In the data rows, zero lies at 4.5, halfway between 4 and 5.
Some points, one per row:
[5 5 5 7 7 4 4 6 4 4 6 6 5 5 4 5 5 3 6 0 7 3 4 5 7 3 2 5]
[6 4 2 6 8 4 2 5 5 5 6 5 6 3 3 7 4 3 5 2 6 3 5 5 5 4 4 3]
[5 6 4 6 7 3 6 5 6 3 5 2 4 3 1 9 4 4 4 2 7 5 0 6 5 2 4 1]
[3 4 7 9 6 4 3 4 5 5 5 8 4 3 6 6 4 0 5 0 6 2 5 4 5 1 0 5]
[4 3 3 8 8 2 4 6 5 5 4 6 7 3 4 6 5 4 4 6 6 4 5 3 5 4 3 3]
[4 5 4 8 6 3 4 6 5 5 3 3 5 3 4 6 5 4 4 2 6 4 3 4 5 4 3 4]
[6 5 1 1 0 6 6 3 4 5 4 2 5 6 5 4 4 8 6 7 2 5 5 4 5 7 9 5]
[4 4 6 5 6 1 4 4 3 7 2 6 5 4 5 4 4 4 5 5 6 5 5 5 3 2 4 4]
[4 2 6 2 5 5 4 4 1 6 4 6 5 5 6 3 2 4 5 4 6 4 8 4 5 5 7 6]
[4 3 4 7 7 3 4 6 5 7 3 6 6 4 4 5 5 2 4 4 6 3 4 5 4 4 3 3]
[4 3 4 7 6 4 3 4 5 5 5 7 6 5 5 4 6 2 4 3 6 5 5 3 7 4 4 5]
[4 4 4 6 8 3 3 7 4 5 6 6 6 4 6 5 3 2 6 3 7 4 5 4 5 2 4 3]
[6 5 3 5 7 4 4 4 3 6 4 6 4 4 4 5 3 3 6 3 5 6 5 4 6 3 3 4]
[1 6 7 7 7 4 3 4 5 4 3 5 4 4 5 4 5 2 4 5 5 3 4 5 4 4 2 5]
[8 2 5 4 9 2 4 6 2 5 5 8 7 6 6 7 4 4 5 7 7 5 6 3 4 3 4 4]
[2 9 8 8 6 3 2 6 6 5 4 6 3 2 4 4 4 1 4 0 8 0 2 5 4 0 0 4]
[6 6 5 1 0 6 4 3 3 4 3 4 1 8 6 0 3 5 5 7 0 3 6 6 3 8 7 6]
[7 5 3 2 3 5 6 5 5 5 4 2 4 5 3 4 4 7 3 6 2 6 4 4 4 7 7 3]
[7 2 3 3 5 4 3 5 3 5 6 7 6 7 7 5 4 5 7 5 4 3 8 3 4 5 7 4]
[2 8 6 8 6 2 4 4 8 3 5 2 3 3 1 4 6 3 2 2 6 2 0 7 5 1 0 4]
[2 5 7 4 4 3 4 2 6 3 3 4 1 3 3 4 5 4 5 7 4 4 4 5 1 3 4 6]
[3 5 5 6 4 3 4 5 4 4 4 5 2 4 3 6 5 4 3 5 7 2 4 4 2 5 2 4]
[6 5 3 0 0 6 4 4 3 5 4 2 3 8 4 1 5 8 5 7 1 4 6 3 4 7 9 6]
[6 7 3 2 0 7 5 2 6 3 7 2 1 6 2 5 5 9 5 4 3 4 3 7 4 5 5 4]
[6 6 3 3 0 6 5 4 6 2 5 1 3 5 2 5 6 6 2 2 2 5 3 5 4 6 5 5]
[4 7 6 5 4 5 5 4 8 1 7 4 3 5 2 7 5 5 4 3 4 2 2 5 5 4 1 4]
[6 3 5 0 2 6 6 2 2 7 4 4 2 5 5 1 4 7 5 9 3 5 5 4 2 5 7 7]
[7 3 2 2 3 6 5 6 3 7 5 3 6 5 6 5 5 7 5 9 3 5 5 5 4 5 7 4]
[7 3 3 0 3 4 6 3 1 6 4 5 5 6 5 3 3 8 5 8 1 6 7 3 4 8 8 4]
[6 4 2 6 9 2 4 7 5 7 5 5 5 2 4 6 3 5 3 5 7 4 3 3 4 4 3 2]
[7 5 6 5 3 4 4 6 3 5 4 2 4 5 3 4 4 8 3 7 4 3 2 5 3 5 4 3]
[4 3 7 4 6 5 6 4 3 5 5 7 7 4 6 4 4 2 5 4 5 5 7 3 5 3 3 7]
[7 2 1 1 3 6 6 4 2 5 5 3 5 6 8 3 3 8 6 9 1 8 7 1 4 8 9 5]
[7 4 3 2 2 8 4 2 3 6 3 4 3 6 5 4 4 5 6 7 5 5 6 5 4 6 8 5]
[4 6 5 6 5 4 6 3 5 5 4 5 4 3 5 6 5 4 5 4 5 6 5 3 5 3 4 6]
[7 3 4 2 5 3 7 5 4 7 2 1 5 3 4 5 3 9 5 9 3 7 4 4 3 6 7 3]
[7 4 1 0 0 5 8 5 2 6 4 2 5 8 5 1 4 8 4 8 0 5 7 4 3 9 9 6]
[2 7 6 6 5 5 6 4 7 3 5 6 5 4 3 4 5 3 4 2 4 3 3 4 5 4 1 6]
[4 6 5 7 7 4 4 4 7 3 5 5 4 2 1 6 5 2 2 2 7 3 3 4 5 3 1 3]
[1 7 4 1 0 9 7 4 3 5 3 4 2 8 4 2 3 3 5 4 3 5 5 5 4 6 7 8]
[5 4 4 5 5 4 3 3 4 5 5 6 6 6 7 4 6 1 5 3 5 5 7 3 4 3 4 7]
[1 6 9 9 5 4 3 4 6 2 7 6 2 4 2 4 5 2 3 0 6 1 2 5 4 2 0 7]
[5 6 7 6 7 3 5 4 9 5 5 5 4 2 3 7 5 2 4 2 7 3 2 5 5 1 0 4]
[1 5 6 7 7 2 5 6 4 4 4 7 6 4 7 5 4 2 4 4 6 4 4 3 6 2 2 5]
[5 4 4 3 5 4 4 5 3 6 4 6 5 5 6 4 4 2 5 4 5 5 7 3 5 4 6 6]
[4 5 0 4 1 5 6 5 4 6 4 5 5 7 5 3 5 5 4 6 2 5 5 3 4 8 8 3]
[3 6 9 6 7 4 6 4 5 5 5 4 5 3 5 6 4 3 5 3 6 4 2 7 5 0 2 5]
[8 3 2 3 1 5 4 4 3 5 4 6 3 6 6 1 6 5 5 4 3 5 6 3 3 7 8 6]
[4 4 8 8 5 4 3 4 4 5 4 6 2 3 5 4 4 1 4 3 7 3 4 5 4 1 0 7]
[4 6 7 2 3 7 4 3 5 5 5 3 5 6 3 4 5 5 3 3 6 5 4 7 4 4 6 3]
[4 5 3 6 3 4 6 4 5 4 3 4 3 4 4 4 5 5 4 5 4 5 4 3 3 5 4 5]
[1 3 2 8 7 1 6 7 3 4 2 6 6 2 5 4 4 3 3 5 6 5 3 5 4 4 3 3]
[3 6 8 4 8 3 3 5 5 6 5 5 5 4 4 6 4 3 5 3 7 3 5 6 5 1 1 4]
[4 4 4 5 6 6 5 2 6 4 4 6 5 3 5 5 7 3 6 5 4 7 5 3 5 2 6 6]
[6 5 3 3 3 5 6 4 6 4 7 2 2 7 3 6 5 6 4 3 4 5 4 4 5 6 6 5]
[5 6 2 0 0 6 5 3 3 4 3 1 3 7 6 3 3 7 5 9 1 4 4 5 2 7 8 7]
[3 5 7 7 7 5 4 5 5 5 3 5 4 1 3 6 5 1 5 3 6 5 2 5 6 0 1 5]
[5 3 2 4 4 4 5 5 3 4 4 7 6 6 7 4 3 5 5 7 3 5 6 5 3 6 7 5]
[4 5 5 6 9 4 4 5 4 5 4 4 7 3 5 7 5 4 4 5 6 6 4 5 6 4 4 2]
[3 3 5 5 5 3 5 5 2 5 5 7 6 5 7 4 3 3 5 5 3 5 6 3 4 6 4 4]
[3 4 4 9 7 2 3 5 5 3 5 5 3 4 2 6 5 2 3 2 6 3 3 5 5 6 1 3]
[2 5 5 6 6 4 5 5 4 6 3 8 6 4 6 3 2 1 6 3 5 4 5 5 4 4 3 3]
[3 5 3 4 5 4 5 5 4 4 3 4 6 5 7 4 4 2 4 4 4 6 5 6 4 5 6 6]
[4 5 3 8 7 3 4 4 4 4 5 6 7 3 6 5 4 3 3 4 6 5 4 2 5 4 3 5]
[3 4 4 7 7 4 6 5 7 4 5 4 5 0 3 6 5 5 3 5 6 4 3 3 5 3 1 4]
[4 2 4 2 7 6 3 5 3 6 5 7 5 4 6 6 4 4 6 6 6 4 5 6 6 3 6 4]
[6 5 0 1 2 5 7 5 3 4 3 2 5 6 7 4 4 6 6 6 2 6 7 4 4 7 9 6]
[2 6 5 9 6 3 5 4 7 3 4 4 7 1 2 7 9 3 3 3 5 4 2 4 4 2 0 4]
[4 4 4 4 3 4 6 5 3 5 4 6 5 5 7 4 3 3 5 4 3 5 6 4 4 5 6 6]
[4 6 7 5 6 4 3 3 7 4 4 5 2 4 1 7 4 3 5 4 7 4 3 6 5 2 2 3]
[1 6 4 9 6 2 4 4 6 3 6 7 7 6 7 6 8 1 4 3 6 4 5 2 4 4 2 7]
[3 4 7 8 7 5 3 4 6 5 5 7 4 4 3 4 6 1 4 3 7 5 5 3 6 2 2 4]
40 more points follow, each with its number after it:
[0 6 7 9 8 2 2 5 5 1 4 9 5 3 4 5 4 0 3 1 8 3 4 5 5 1 0 6] 0
[4 6 2 6 4 3 6 6 6 5 2 3 4 5 4 3 6 5 3 6 3 4 2 4 3 7 5 3] 1
[5 3 6 5 5 5 4 3 4 4 6 6 4 4 7 5 6 4 5 6 6 5 6 3 5 3 4 6] 2
[5 5 5 6 7 2 5 4 7 3 4 5 5 3 5 7 5 4 4 4 7 4 4 4 4 3 1 4] 3
[7 4 4 0 2 7 4 3 2 7 3 5 1 7 4 2 3 6 4 6 4 5 7 5 6 7 9 6] 4
[2 3 4 8 9 1 4 5 5 6 4 9 8 0 5 6 4 2 4 4 7 6 4 2 4 1 2 4] 5
[3 4 5 4 6 6 6 4 5 7 3 5 6 4 6 4 5 2 5 6 5 7 5 3 5 3 5 4] 6
[3 5 5 6 6 2 5 4 5 4 3 6 8 4 5 4 6 2 5 3 4 4 7 3 4 4 4 5] 7
[4 3 3 1 0 7 5 4 3 5 5 1 2 6 5 2 5 7 3 7 1 3 4 5 3 8 9 7] 8
[4 3 4 0 2 9 5 3 2 6 6 7 4 5 8 2 4 5 6 4 3 6 8 5 5 5 9 6] 9
[4 5 6 3 1 6 5 3 3 5 4 4 3 5 6 3 3 5 5 6 2 6 5 6 4 6 8 6] 10
[2 7 5 7 3 5 4 4 5 3 6 5 2 5 2 4 5 4 4 3 3 4 1 5 4 4 2 3] 11
[6 3 2 5 2 6 5 5 4 4 4 4 1 5 3 3 4 7 2 4 2 4 5 3 5 7 6 4] 12
[6 1 4 3 7 5 4 5 4 6 6 6 7 4 7 6 6 4 5 4 5 7 7 5 7 4 8 4] 13
[7 5 4 3 2 4 5 5 5 6 3 0 5 5 1 5 5 7 3 7 3 4 3 6 3 7 6 3] 14
[7 2 2 1 3 6 5 3 3 8 2 4 6 5 8 3 4 6 6 9 2 6 7 5 5 7 9 7] 15
[6 4 3 0 2 6 5 4 3 6 4 4 6 5 6 3 4 6 5 8 2 4 5 5 4 6 9 5] 16
[5 4 4 2 2 6 4 2 3 7 2 5 5 5 6 3 3 4 4 6 3 6 6 7 4 6 9 5] 17
[2 7 6 4 3 6 5 3 8 3 6 2 2 4 1 4 5 5 1 3 5 4 2 6 5 4 4 6] 18
[6 3 4 3 5 4 6 5 4 5 5 4 6 4 5 4 3 3 6 4 5 6 6 5 6 4 7 5] 19
[7 3 2 1 0 7 6 3 3 6 5 2 4 6 6 3 4 7 5 7 1 3 6 5 3 8 9 6] 20
[4 0 2 2 7 8 5 4 1 5 7 7 6 5 7 6 3 5 7 7 4 8 9 5 6 5 7 4] 21
[7 3 3 0 1 5 6 6 4 5 5 1 4 5 6 6 4 8 5 8 2 7 5 3 3 7 9 5] 22
[3 7 7 6 5 4 4 4 5 4 6 6 2 4 5 3 4 1 5 1 7 4 4 6 7 1 3 5] 23
[6 4 2 6 7 3 6 8 7 4 3 2 7 4 3 9 7 6 4 7 6 7 3 2 4 5 6 4] 24
[9 1 2 0 5 4 6 4 3 7 4 4 7 5 7 5 5 7 5 7 4 7 9 4 4 7 8 5] 25
[5 7 3 3 3 5 4 4 6 5 4 2 3 4 1 6 4 7 5 7 4 5 3 7 4 5 4 3] 26
[6 3 3 2 0 6 6 5 2 4 4 3 4 6 7 2 5 6 5 5 0 6 6 3 4 7 9 5] 27
[4 4 6 6 6 2 4 3 5 3 4 5 2 3 3 4 4 6 4 5 6 4 3 4 4 2 1 6] 28
[7 3 4 0 1 7 5 4 3 6 6 3 5 6 5 2 3 7 6 7 4 7 4 6 5 6 8 4] 29
[5 5 3 0 0 5 7 5 3 5 5 2 4 7 5 2 5 6 3 4 1 3 6 4 3 9 9 6] 30
[3 6 4 8 9 3 5 6 7 4 5 5 7 3 5 8 5 3 4 4 7 4 4 4 7 4 3 3] 31
[5 6 4 8 4 4 2 4 7 2 4 3 5 4 1 8 6 3 3 5 4 5 4 4 4 5 3 4] 32
[7 4 5 0 0 5 2 4 0 6 4 3 0 6 3 1 4 7 5 7 2 3 5 6 4 7 6 5] 33
[4 2 3 0 4 7 5 4 4 7 7 5 6 5 9 5 4 5 7 5 3 5 7 2 6 5 9 6] 34
[3 4 5 7 7 3 4 6 5 4 4 6 7 1 6 6 6 2 5 3 5 4 4 5 5 3 2 6] 35
[5 5 4 2 3 7 6 4 5 5 5 4 4 7 4 4 5 3 7 4 4 3 4 3 5 5 6 6] 36
[6 6 5 2 1 6 5 3 8 3 6 2 4 4 4 3 5 6 4 3 4 4 4 5 4 5 5 5] 37
[3 6 6 7 7 2 4 6 6 4 4 5 6 3 4 6 5 3 3 3 8 5 4 4 5 2 2 4] 38
[8 1 3 0 1 7 5 4 2 5 4 2 0 7 4 3 4 9 4 9 1 6 4 5 2 9 9 6] 39
Which of these numbered points is nearest to each point below, looking only along the 3 directions in which the first points spread most? Its number follows each.
[6 5 0 4 3 5 7 6 5 4 5 1 3 4 2 6 4 8 4 6 2 7 1 5 5 7 7 3] > 14
[4 7 4 7 6 4 6 5 9 4 4 4 4 0 0 6 5 5 3 4 4 3 1 4 3 5 2 3] > 32
[2 6 7 7 6 6 3 4 7 4 5 6 4 3 4 4 4 2 3 2 6 4 4 6 5 1 2 4] > 23
[8 2 2 7 7 5 5 4 5 3 6 5 9 4 7 7 5 3 7 5 6 8 7 1 4 4 5 3] > 13
[4 5 6 9 7 3 4 5 6 6 5 6 4 5 3 7 3 3 5 3 7 5 3 4 6 1 0 2] > 38
[7 4 6 3 1 7 2 4 1 7 4 5 0 7 5 0 3 5 4 6 3 3 5 6 4 6 6 4] > 10
[7 3 1 0 1 8 5 3 2 6 5 1 2 7 6 4 4 9 5 7 1 5 6 5 5 9 9 4] > 39
[6 4 3 6 7 2 6 7 5 4 5 4 7 3 3 9 5 7 3 5 4 6 3 3 3 5 3 4] > 24
[7 3 2 0 3 7 8 5 3 8 3 1 3 5 3 3 1 8 4 9 2 7 5 6 3 8 9 4] > 22
[6 5 2 5 4 3 5 6 4 4 4 3 4 4 5 5 4 8 5 4 4 4 4 5 3 5 4 3] > 1
[2 5 4 0 1 8 6 4 2 5 3 3 1 8 5 3 2 8 4 7 3 5 4 6 5 6 7 5] > 33
[4 6 6 6 5 4 3 4 6 4 4 5 3 4 4 5 5 3 4 2 6 5 3 5 3 5 1 4] > 28
[2 7 7 6 3 7 5 2 7 3 6 4 2 3 3 6 4 4 5 0 5 3 2 7 6 2 2 6] > 11
[3 5 1 0 0 7 6 3 1 6 2 4 1 7 4 1 3 8 5 7 2 5 6 5 3 9 8 5] > 30
[4 3 3 1 1 8 6 3 2 4 4 6 3 5 6 1 4 6 6 6 0 5 7 3 4 6 8 6] > 4
[8 2 2 5 6 5 2 4 3 7 4 9 7 7 9 4 3 1 7 4 5 6 8 5 5 6 8 5] > 21
[5 4 3 1 2 8 7 3 3 7 4 4 5 5 5 4 3 6 5 7 3 6 7 4 5 5 9 5] > 16
[8 4 5 0 1 7 5 5 3 5 6 2 3 6 5 3 4 7 4 6 3 4 6 5 5 7 8 3] > 29
[4 5 6 0 4 7 6 3 3 5 7 5 3 5 5 4 4 6 5 5 4 5 4 5 5 2 5 5] > 36
[5 3 6 6 9 3 2 6 5 5 6 7 7 3 6 6 3 2 5 2 6 6 6 4 7 2 3 2] > 5
[7 1 4 4 6 4 3 6 2 5 5 7 6 5 7 6 5 4 6 6 5 6 6 3 4 4 4 5] > 13
[5 5 6 2 1 5 3 4 6 4 4 2 1 6 1 4 5 7 2 6 2 2 4 5 2 6 3 6] > 37
[2 7 7 7 5 2 1 5 6 3 6 5 3 6 3 4 6 1 4 3 6 3 4 4 5 1 0 5] > 23
[6 5 4 0 0 7 7 2 5 5 4 2 2 7 5 2 2 7 4 4 1 6 5 7 6 7 9 6] > 8
[0 6 7 9 9 3 4 8 6 3 6 6 7 4 6 5 5 0 4 0 8 2 4 5 6 1 0 6] > 0
[8 4 3 1 2 6 5 4 3 5 4 3 3 7 4 3 4 8 5 7 2 4 5 5 3 7 6 4] > 29
[6 3 3 0 0 8 5 5 1 5 5 3 2 7 5 2 5 8 6 8 1 5 5 5 3 8 8 4] > 20
[2 7 6 7 5 5 4 4 6 3 5 6 4 3 3 5 4 0 6 0 6 3 3 4 6 1 2 4] > 23
[5 4 2 6 6 3 5 4 4 4 4 4 4 5 4 6 3 6 4 5 6 5 3 5 5 5 4 4] > 1
[7 4 0 3 4 4 5 6 5 5 4 1 5 7 5 6 5 8 4 9 3 6 6 2 4 8 9 5] > 22
[7 1 3 2 4 3 6 4 2 6 3 5 5 6 7 4 5 9 4 9 3 5 6 4 1 7 7 5] > 25
[4 3 3 2 4 5 6 5 3 4 4 5 7 6 8 4 4 5 6 7 4 7 7 5 4 4 8 5] > 34
[7 3 2 9 9 0 5 7 5 5 5 5 7 2 5 8 6 4 5 2 5 5 4 3 4 3 3 3] > 31
[3 4 6 9 7 2 3 5 5 2 5 5 5 3 3 6 7 2 5 3 8 3 2 2 4 3 0 6] > 38
[5 2 4 3 9 3 4 5 4 7 5 5 6 4 4 7 2 3 4 5 6 6 5 5 6 5 8 3] > 13
[3 5 3 4 3 6 2 4 4 4 5 7 4 5 5 3 4 0 5 2 5 5 6 6 6 4 6 5] > 2
[4 6 6 6 4 4 4 5 6 4 4 4 5 4 4 5 6 3 5 3 6 3 5 3 5 2 3 5] > 28
[6 4 6 0 4 8 4 4 2 8 6 5 3 6 5 2 2 7 6 7 5 3 6 7 5 5 8 4] > 17
[3 6 6 2 1 7 5 3 2 6 4 6 2 7 4 1 2 4 5 6 2 5 4 6 3 6 7 4] > 10
[5 2 3 4 6 3 6 5 2 6 4 6 6 6 6 4 4 3 7 7 4 7 6 1 4 5 6 5] > 21
[7 5 2 2 0 4 8 5 5 5 4 0 6 5 5 4 4 8 3 6 1 7 4 5 3 7 9 4] > 22
[4 5 5 4 8 4 5 5 6 4 7 4 6 3 3 7 6 5 4 5 5 4 4 2 5 3 2 5] > 3
[1 6 8 9 8 2 4 7 7 3 3 7 6 3 3 6 6 0 5 1 8 3 3 4 6 1 0 4] > 0
[1 8 6 9 7 4 6 4 7 4 5 7 4 3 4 5 6 0 5 1 8 3 3 2 6 1 0 6] > 0
[6 4 5 0 0 7 5 3 2 5 4 5 3 6 6 2 2 6 5 4 3 5 8 6 6 6 9 4] > 4
[7 1 0 1 3 6 4 2 2 6 4 5 5 6 8 5 4 7 6 7 2 8 8 5 4 8 9 4] > 15
[5 4 5 0 0 8 2 1 4 4 6 3 1 6 5 4 4 8 5 7 4 3 4 6 3 4 7 4] > 33
[4 5 5 7 6 2 4 5 5 5 4 4 6 2 3 6 4 5 5 4 5 5 3 6 4 3 1 3] > 3
[5 2 4 1 4 7 7 5 3 4 4 4 3 6 6 3 4 5 4 8 2 8 6 3 5 7 9 7] > 16
[6 6 4 5 5 3 7 4 7 4 4 1 4 3 2 6 6 8 3 6 2 3 2 2 3 6 3 6] > 26
[4 6 7 8 8 2 3 5 6 3 4 6 5 2 3 8 5 3 5 4 7 3 3 6 5 1 0 4] > 38
[6 3 7 1 4 8 3 3 4 5 7 4 1 5 3 5 4 5 6 3 5 5 5 4 6 3 5 5] > 36
[6 5 5 5 5 2 5 6 7 5 3 1 2 4 0 6 5 7 3 8 4 3 0 4 1 5 1 4] > 26
[3 7 4 7 2 5 6 4 5 4 5 4 5 4 4 4 5 5 4 2 4 4 3 5 4 5 2 4] > 11
[4 6 5 1 0 7 5 3 3 5 5 5 3 7 6 0 5 4 5 4 3 5 5 3 4 6 6 6] > 10
[4 6 6 9 8 2 5 6 7 3 6 6 6 3 4 6 5 1 5 1 8 4 4 3 6 2 1 4] > 38
[2 7 5 4 3 6 7 3 5 4 4 4 5 4 5 5 5 5 5 6 4 7 6 2 3 4 5 7] > 36
[9 4 3 2 2 6 7 5 5 4 5 1 3 6 2 5 4 9 5 7 2 4 2 6 6 5 7 4] > 14
[5 6 5 3 3 6 6 6 6 7 5 2 2 5 2 5 2 7 3 2 4 2 1 7 5 5 2 3] > 26
[5 4 3 2 0 6 4 4 4 7 5 4 3 7 4 2 4 3 4 5 3 4 5 7 4 7 8 4] > 10
[1 6 7 9 9 4 4 5 6 6 5 7 3 3 2 5 4 0 5 1 8 3 3 5 7 1 1 4] > 0
[4 4 5 5 4 6 4 4 5 4 4 6 5 4 7 3 6 2 5 4 5 4 7 4 4 5 5 7] > 2
[5 2 5 4 7 4 5 8 2 6 4 5 6 6 6 5 4 6 6 6 5 5 5 3 4 4 6 3] > 13
[5 3 5 2 3 6 3 4 1 6 3 6 5 5 9 1 6 3 7 5 3 7 9 2 4 5 6 6] > 9
[6 3 6 4 5 5 3 4 4 5 6 7 5 5 6 4 5 3 4 3 3 4 4 5 5 4 4 5] > 2
[3 5 6 9 9 0 1 4 5 3 4 7 6 3 4 6 5 2 6 5 8 3 5 3 4 3 0 2] > 5
[5 3 2 0 0 7 6 3 2 6 4 4 3 5 7 3 4 7 5 6 1 4 6 5 3 7 9 7] > 27
[4 5 5 4 4 6 4 4 5 5 5 6 5 5 5 4 4 2 5 3 7 6 4 4 6 3 5 4] > 2
[4 4 4 0 0 9 6 3 3 5 5 4 2 4 4 4 4 8 6 8 3 6 7 5 6 7 9 4] > 30
[4 5 5 0 0 7 4 4 2 7 4 4 4 6 5 2 3 5 5 7 2 4 6 6 4 6 8 6] > 4
[5 5 4 8 7 4 4 3 5 3 4 6 4 3 3 6 6 3 4 3 6 6 3 5 5 4 2 3] > 3
[4 4 4 9 8 2 4 6 5 4 3 4 7 3 3 6 6 4 4 6 7 4 3 3 4 3 2 2] > 31
[0 7 8 9 7 3 4 3 9 3 4 8 3 2 3 6 6 0 4 0 7 3 2 3 5 0 0 7] > 0
[4 5 6 8 7 2 4 5 5 4 3 6 7 4 5 5 7 2 4 5 5 5 4 3 3 4 1 5] > 35
[7 2 2 2 0 5 4 3 2 6 4 4 2 7 7 1 4 8 6 6 2 4 8 4 3 9 9 5] > 27
[2 5 6 0 1 8 4 2 4 5 5 5 4 5 6 2 3 5 5 7 3 5 6 5 4 5 7 5] > 10
[8 4 2 0 2 6 6 5 5 6 4 0 5 5 4 5 5 9 4 7 1 5 5 5 4 8 7 5] > 22
[6 4 3 5 5 5 4 4 4 4 4 5 5 5 7 3 5 5 5 6 4 7 6 3 4 8 7 4] > 19
[6 4 3 2 0 5 4 4 5 5 4 4 3 8 3 3 5 6 4 7 1 5 5 5 3 8 9 4] > 30
[5 5 4 2 3 6 6 3 5 4 4 3 4 4 3 4 4 6 3 6 4 5 5 5 4 5 6 6] > 12
[3 6 7 6 5 5 3 5 5 4 5 5 5 3 5 4 6 0 5 3 7 5 4 4 6 3 3 6] > 23
[3 8 4 4 2 5 6 5 6 3 4 3 4 5 3 5 3 5 4 2 4 2 3 6 6 3 3 2] > 11
[6 6 5 2 2 7 3 3 4 5 5 4 0 6 1 4 3 6 5 6 3 4 3 7 5 5 4 2] > 37
[5 5 2 0 0 8 6 4 4 5 4 1 2 5 4 4 5 9 5 9 3 6 5 5 4 7 9 4] > 39
[5 5 1 0 2 6 6 3 5 4 3 3 3 4 6 3 3 9 6 8 1 5 6 4 4 8 9 5] > 20
[6 2 5 0 1 7 5 4 2 6 5 4 4 6 5 2 3 6 6 6 4 4 6 7 5 6 8 5] > 4
[4 4 5 7 7 3 4 6 4 6 4 7 4 4 4 6 5 3 6 4 6 2 5 3 4 3 1 5] > 35
[5 3 5 5 4 6 1 4 2 4 5 8 3 6 7 4 5 2 6 4 5 4 6 4 5 5 5 4] > 2
[6 1 4 6 7 4 3 6 4 4 6 6 8 4 8 4 6 4 6 5 5 5 7 2 3 4 5 6] > 13
[7 4 1 3 3 4 5 6 6 5 4 2 4 5 2 7 5 8 3 5 3 5 4 5 4 8 6 2] > 14
[4 8 4 7 5 4 5 5 8 4 4 2 3 5 0 6 5 4 5 3 5 5 2 5 5 3 2 2] > 32
[8 5 0 3 2 5 7 4 5 4 3 1 4 7 3 5 5 7 5 8 2 5 2 4 3 7 6 3] > 14
[3 5 7 6 9 4 6 4 5 4 5 7 3 2 4 8 4 4 4 5 7 5 3 3 5 2 0 3] > 38
[2 6 7 9 5 3 5 5 7 2 5 7 6 3 6 5 6 2 6 2 5 5 4 3 5 3 1 7] > 23
[3 7 4 4 0 7 6 6 4 4 5 1 3 7 2 3 5 6 3 4 1 3 2 6 4 6 5 4] > 37
[5 2 7 8 9 3 3 3 5 4 6 8 7 3 5 6 7 0 5 2 6 6 6 2 5 2 1 5] > 5
[7 3 0 1 1 7 5 5 3 5 4 4 4 7 5 2 5 9 4 7 2 4 6 5 3 9 9 5] > 20
[3 3 3 7 8 5 4 5 4 5 4 7 8 4 6 6 5 1 5 5 5 8 6 4 6 5 7 4] > 13
[3 3 3 5 7 3 5 5 4 6 5 5 6 4 7 4 3 4 5 4 6 6 4 3 5 5 5 5] > 6
[5 5 3 6 5 5 6 5 5 4 4 4 6 4 4 6 4 5 6 4 2 6 4 5 5 3 5 3] > 1
[3 5 7 5 6 2 4 5 5 5 4 3 5 2 3 7 6 5 4 6 6 4 2 3 4 2 1 4] > 3
[4 7 4 4 1 6 5 4 4 3 5 4 2 6 2 5 5 7 5 2 4 3 3 6 6 4 5 4] > 37
[4 4 3 1 0 6 4 3 2 6 3 3 3 7 7 2 5 7 5 9 2 5 5 4 3 8 8 7] > 27
[6 1 4 2 2 6 3 6 1 7 4 5 4 7 7 0 5 5 5 7 3 4 8 5 3 8 9 7] > 9
[3 8 4 8 2 2 6 5 7 1 4 5 5 4 3 4 8 3 4 3 3 2 3 1 3 4 1 6] > 11
[5 5 6 6 4 5 3 4 5 3 3 5 4 5 4 6 5 3 4 3 5 5 4 6 7 5 4 4] > 28
[6 3 3 4 4 6 5 6 2 6 2 6 5 5 6 4 2 5 6 3 5 5 6 5 6 6 6 3] > 19
[3 4 4 2 0 7 5 2 2 4 5 6 1 6 6 2 5 7 5 5 3 2 4 4 3 7 6 7] > 10
[3 4 4 7 7 1 5 6 5 4 6 6 7 2 6 6 5 3 4 0 6 4 6 5 6 4 3 5] > 35
[4 4 4 4 7 3 5 6 5 4 5 2 6 6 5 6 5 5 6 6 5 5 5 4 4 4 6 5] > 19
[5 4 1 9 7 1 6 7 4 5 4 5 7 3 4 6 5 4 3 2 6 5 4 4 5 4 3 2] > 31
[5 8 5 8 7 2 6 6 5 4 6 5 8 5 4 7 6 5 5 3 6 3 4 3 4 3 1 3] > 3
[3 6 7 3 4 4 5 6 6 4 4 3 4 5 3 3 4 5 3 4 4 3 3 7 6 5 3 4] > 11
[3 6 4 9 8 4 4 6 5 3 6 5 5 2 3 6 5 2 5 1 6 5 3 5 7 2 1 5] > 38
[5 4 2 7 6 3 6 6 4 4 3 4 7 3 7 5 6 3 7 4 4 7 6 2 4 4 6 6] > 13
[4 3 5 1 4 7 4 3 5 5 6 5 3 4 5 3 5 4 5 6 4 6 5 5 4 4 6 6] > 36
[4 3 5 4 7 4 4 6 3 5 4 6 5 5 5 5 4 4 5 6 6 4 6 6 4 5 3 4] > 6
[8 4 3 0 0 6 8 4 2 6 5 0 4 6 4 4 5 9 3 9 2 6 5 4 3 8 9 5] > 39
[7 4 4 1 2 8 4 3 3 4 4 3 2 5 3 3 3 8 5 4 4 3 4 7 5 5 7 3] > 12
[8 2 2 1 3 7 4 2 5 5 5 4 3 6 7 5 4 7 7 7 3 5 7 4 3 6 9 7] > 16
[5 2 1 4 7 3 5 6 7 5 6 2 5 5 3 6 3 8 3 7 4 5 4 5 4 6 6 2] > 24
[4 3 5 2 3 7 3 4 4 6 4 4 4 7 7 4 4 4 5 7 3 6 6 7 5 4 8 5] > 17
[5 4 5 4 5 4 6 4 6 4 5 5 6 4 6 5 5 4 4 5 3 7 6 2 4 5 5 7] > 19
[7 4 3 0 0 6 7 3 3 5 5 1 4 8 3 3 5 8 6 6 0 6 7 4 6 8 8 5] > 39
[3 4 5 8 9 3 3 5 5 4 5 7 6 3 5 5 4 1 5 3 7 4 5 3 4 3 2 6] > 35
[4 7 5 9 6 3 3 6 6 3 4 6 5 4 3 6 5 2 5 0 8 4 4 3 7 2 1 4] > 38
